Where one turn sends some rows of the set: a few examples, then the rows asked
fanuf: [-2.79,3.87,-0.93,-0.49,-0.69,4.72,-0.51,0.21,-2.02,1.24,3.39,-1.63,-1.87,-1.60,-0.74,0.63,0.62,-1.58,1.10,4.05,-0.38,-0.90,1.23,-0.30,-0.18]
zana: [-0.83,4.93,-2.29,-1.83,-1.76,2.07,1.35,0.51,-1.31,3.01,3.29,1.14,3.19,-1.09,-0.87,-0.57,2.01,-4.52,-1.66,4.63,-1.33,1.50,2.52,3.14,-0.64]
gimev: [1.74,1.19,-0.67,0.27,-0.93,4.49,1.30,0.60,-1.89,1.55,2.89,0.95,1.56,1.44,-2.62,1.94,-0.44,-1.61,0.09,3.58,-2.08,-1.21,1.92,5.27,-0.65]
Dar: [-2.37,2.91,-1.54,1.62,-0.28,3.45,-0.22,0.08,-1.09,-0.57,1.83,-5.11,1.42,-0.67,-2.99,-0.52,-0.27,-3.13,0.48,1.36,-2.80,0.30,-0.55,0.60,-0.02]
regap: [0.44,1.35,-0.75,0.93,-0.63,3.08,1.73,0.71,-0.57,2.18,0.42,0.56,-2.31,-1.65,-0.67,3.18,0.75,-3.47,0.30,3.28,-3.84,-0.35,1.10,1.06,1.44]
kizo: [-0.88,2.80,0.29,2.35,-0.87,3.16,2.44,-0.90,-0.13,-1.23,2.13,-2.48,1.82,1.39,-2.22,0.35,-1.71,-3.01,0.91,1.36,-3.36,0.94,-0.07,4.61,-1.03]
maf: [0.48,4.22,0.64,-1.18,-0.89,2.02,-0.75,1.34,-0.06,-0.32,1.68,-0.47,2.05,-2.53,-0.12,0.18,-0.05,-5.41,-2.43,1.59,-1.15,-2.93,5.30,4.34,-0.46]
Sig: [-1.44,2.62,-1.05,2.09,0.38,4.62,-0.71,1.21,-2.97,-0.33,1.71,-0.87,-0.83,-2.01,-1.91,-1.02,-1.20,-0.99,-1.46,5.50,-0.03,-0.47,2.30,5.19,0.73]
Zok: [-0.61,1.95,1.27,-0.08,-2.75,1.96,-1.33,-0.17,-0.06,-0.99,1.91,-1.14,1.72,-1.54,1.91,-0.33,0.51,-4.24,-3.41,2.38,-0.16,-3.26,3.03,3.07,0.52]
fol: [-0.67,2.31,1.30,0.73,-2.03,2.82,-1.03,0.33,-1.24,-1.01,1.61,-0.59,1.84,-0.82,1.62,-1.22,0.44,-3.02,-3.51,3.81,-0.03,-2.83,3.67,2.93,1.04]
Gopor: [-2.21,3.37,1.23,1.89,-0.97,2.60,1.59,-0.54,0.36,-1.19,2.00,-3.48,0.79,0.64,-2.27,0.40,-1.50,-3.69,0.00,0.58,-3.52,1.08,-0.07,4.38,-1.50]
velup: [-0.32,3.19,-2.65,1.24,-1.54,4.38,-1.39,1.68,-0.68,3.30,4.58,-0.67,-1.81,-0.16,-1.58,0.17,-0.23,-2.95,1.02,2.89,-2.15,3.28,0.20,2.77,-0.64]
nabo: [1.27,2.00,-3.20,-0.33,-3.56,3.58,0.51,1.21,-0.61,2.24,1.43,1.63,-1.26,-3.43,0.59,-0.36,0.98,-2.16,0.54,3.38,-1.62,-0.01,3.97,3.73,0.66]
rap: [1.67,1.57,-2.49,-1.69,-0.95,3.50,-0.56,0.72,-1.31,0.44,3.46,0.68,-2.82,-3.22,0.98,-1.44,1.52,-2.31,-1.39,3.78,-0.73,0.34,2.57,4.36,0.46]
sama: [0.11,5.73,-2.66,-1.73,-2.21,1.68,0.68,0.45,-0.76,1.28,5.18,1.10,0.52,-0.11,-1.11,-0.35,0.33,-5.26,-1.86,4.78,-0.65,1.23,1.75,2.07,0.84]
kinut: [-3.43,3.69,0.51,1.20,-0.75,2.44,0.36,-0.61,0.85,-1.79,2.92,-3.60,0.16,-0.73,-2.04,-0.63,-1.08,-3.81,0.42,1.28,-3.14,1.18,-0.67,5.13,-0.92]
levor: [-1.44,2.33,-1.35,1.33,-2.59,2.81,0.21,1.17,1.46,-0.06,1.79,-4.74,2.14,-0.89,-3.75,0.52,-0.23,-3.85,0.03,1.24,-4.62,0.15,-0.27,3.41,0.02]
Zod: [0.29,1.67,1.68,0.44,-1.83,0.37,-1.84,1.19,0.00,0.93,0.27,-0.19,-0.81,-2.43,-2.76,-3.01,1.45,-2.47,0.50,2.71,-0.89,-0.10,2.19,5.61,-2.12]
vose: [-0.58,2.77,-0.44,0.30,-1.63,-0.17,-0.93,0.26,0.85,0.36,3.10,-1.11,-1.91,-0.91,-3.26,-1.73,0.46,-2.09,-0.45,1.86,1.79,0.57,1.71,2.21,-3.00]
Zusev: [2.33,3.13,-0.23,1.01,-2.12,0.69,0.08,0.38,1.93,3.42,1.00,-1.12,0.38,-1.38,-3.25,-0.27,1.11,-2.68,0.38,1.31,0.22,0.15,1.69,3.32,-2.86]
luzof: [-2.30,2.69,-0.95,1.96,-1.30,2.92,-0.71,0.61,-0.07,-0.24,1.68,-5.13,1.87,-0.22,-3.70,0.10,-0.88,-3.88,-0.25,0.68,-3.22,0.28,-0.46,2.25,-0.06]
Zapo: [1.77,2.44,1.10,0.65,-3.91,0.36,-1.67,1.53,1.59,1.39,0.94,-1.55,-3.25,-1.92,-2.14,-1.55,1.00,-3.33,0.80,2.82,-1.07,-0.51,1.01,2.21,-0.13]
Zimi: [-1.16,2.63,0.46,-0.22,-3.28,1.17,-1.30,0.72,0.34,-0.36,2.34,-1.15,0.95,-1.35,2.52,1.02,0.57,-5.41,-2.90,2.35,-0.05,-2.60,3.29,1.97,0.38]
Pupus: [-0.21,3.69,1.16,-0.96,-1.47,2.39,-0.48,0.40,0.22,-0.54,0.97,-0.22,1.21,-2.84,-0.09,0.14,-0.24,-5.16,-1.52,0.85,-1.65,-3.59,4.87,2.41,0.91]
vubis: [-0.67,2.40,-2.49,-0.58,-1.62,1.62,0.75,1.13,-2.41,-1.25,2.65,-0.07,0.09,-2.97,-1.86,-2.16,0.53,-5.18,0.73,5.42,-3.93,1.97,-0.06,4.30,0.44]
Mukod: [0.86,3.90,-2.09,0.96,-3.25,2.62,1.22,0.72,-1.19,0.64,1.98,-1.11,0.56,-2.99,-0.48,-1.27,0.13,-5.20,1.35,5.74,-3.65,1.86,-0.75,4.09,1.20]
Kul: [0.39,3.34,1.29,-0.83,-0.57,2.48,-0.16,0.41,-0.20,0.12,0.77,1.02,0.72,-1.95,0.29,0.77,0.14,-5.27,-1.16,1.34,-2.45,-3.10,4.40,1.27,1.64]
Lokot: [-0.28,2.92,-1.84,0.52,-1.28,4.27,1.33,2.43,-1.26,2.22,3.75,-0.61,-0.88,-0.56,-2.77,-0.62,0.97,-1.37,-0.18,3.15,-3.63,3.20,1.80,4.10,-2.98]

sama -> vubis
regap -> fanuf
Now these:
Gopor -> Pupus
Zusev -> Zapo
Lokot -> nabo
Kul -> Dar
maf -> levor

